0: [ 0.7  0.   0.1  0.4 -0.3 -0.1  0.4 -0.2]
1: [-0.5  0.   0.1  0.3  0.5  0.5 -0.1 -0.8]
2: [-0.6  2.4  0.1 -0.7  1.4  1.3 -2.5 -2. ]
3: [ 0.8 -0.9  1.2  1.1  0.1  0.1 -1.  -3. ]
4: [-1.   1.9  0.5 -0.4  1.6  2.  -2.  -2.8]
5: [ 0.2 -0.6  0.7  0.7 -0.2 -0.1 -0.6 -0.9]
6: [-0.8  3.1  0.6 -0.6  1.3  1.6 -2.7 -1.5]
7: [ 0.2 -2.3 -0.9  0.1 -1.4 -1.3  2.3  2.4]
8: [ 0.8 -0.9  0.1  0.3 -0.2 -0.5  0.9  0.1]
9: [ 0.   1.4  0.4  0.2  0.2  0.6 -1.3 -1.4]
10: [ 1.  -1.9 -0.2  1.6 -1.1 -1.3  2.4  0.5]
11: [-0.4  0.3 -0.9 -0.7 -0.6 -1.   0.6  3.5]
12: [-1.5  2.   0.5 -0.9  2.2  2.1 -2.6 -3.6]
13: [ 0.   0.7  0.4  0.5  0.4  0.5 -0.4 -0.4]
14: [ 0.2 -0.5  0.   0.4 -0.8 -0.2  0.5  1.6]
15: [ 0.3 -0.2  1.4  0.5  0.   0.  -0.6 -2.1]
16: [ 1.1 -0.6  1.2  0.8  0.3  0.2 -0.3 -1.6]
17: [-0.9  1.7  0.5 -0.2  0.2  0.9 -1.5 -1.2]
18: [-0.4  1.7  0.2 -0.1  0.6  1.  -1.4 -0.9]
19: [-0.3 -2.5 -1.4  0.  -1.7 -2.   2.9  3.2]
20: [ 0.2 -0.1  0.2  0.  -0.1 -0.5 -0.1  0.5]
21: [ 0.5 -0.8 -0.2 -0.2 -0.1  0.   0.8  0. ]

[-1.9  4.1  0.2 -1.5  1.7  2.3 -4.7 -4.8] 12 4 6 2 17
[-0.8  0.8 -0.2 -0.2  0.4 -0.1  0.3  1. ] 20 13 1 14 0
[ 0.3  0.9  0.7  0.2  0.7  0.6 -0.7 -2. ] 9 15 13 18 1
[ 0.1 -2.1 -0.8  0.3 -1.3 -1.5  2.3  1.9] 7 19 10 14 8
[ 0.7 -1.2  0.8  1.2 -0.5 -0.7  1.  -0.7] 8 0 5 21 16
[-0.1  0.6  0.8  0.2  0.7  0.9 -1.3 -1.8] 9 18 17 15 13
[-0.4  0.6  0.4  0.3  0.4  1.2 -1.4 -2.1] 9 17 18 1 15
[ 1.7 -0.4 -2.9 -4.2  3.2 -0.1  0.2 -0.5] 21 20 1 8 0
[-0.3  0.1  0.4  0.5  0.6  0.6 -0.2 -1.6] 1 13 15 5 9
[ 1.1 -2.2 -0.9  0.  -1.4 -0.8  2.7  2.7] 7 19 10 14 8
[ 0.1 -0.6 -1.   0.1 -0.8 -0.8  0.3  1.8] 14 20 11 8 21
[-0.7  0.6 -0.9 -0.8 -0.8 -0.6 -0.3  3.8] 11 14 20 7 21
[-0.9  0.4 -1.  -1.1 -1.  -0.8  0.2  4.2] 11 14 7 20 19
[ 0.3 -1.4 -0.6 -0.1 -1.6 -1.5  1.6  1.8] 7 14 19 10 8
[-1.3  1.9 -1.8 -0.9  0.6  0.5 -1.1  1.6] 18 17 11 13 20
[-0.1  0.   0.1  0.5  0.4  0.3  0.  -0.6] 1 13 0 5 20
[-0.2  1.4  1.5  0.6  1.   1.  -2.3 -3.3] 4 2 9 17 12
[-0.6  0.3 -0.6 -0.9 -1.1 -1.   0.3  4.3] 11 14 7 20 19
[ 0.3 -0.2 -0.2  0.1 -0.3 -0.2  1.1  1.3] 14 21 20 8 0
[ 1.  -2.7 -0.1  0.7 -1.4 -1.6  2.2  0.6] 10 7 8 21 19
[ 1.6 -1.3 -1.8 -2.3  1.5 -0.6  0.9 -0.4] 21 8 20 0 1
[ 0.   1.   0.7  0.8  0.7  0.9 -1.4 -2.2] 9 18 17 15 13
[-0.2  1.5  0.6  0.6  0.9  0.4 -1.5 -2. ] 9 18 17 13 2
[-0.2 -0.7 -0.6 -0.1 -0.3  0.3  0.7  2. ] 14 20 21 11 8
[-0.1  0.9  0.  -0.2  0.6  0.6 -0.9  0.1] 13 18 1 9 20
[-0.6  0.  -1.5 -0.9 -0.8 -0.5  0.2  3.9] 11 14 7 20 19
[ 0.1  1.3  0.  -0.3  1.2  0.9 -1.5 -0.4] 18 9 17 13 1
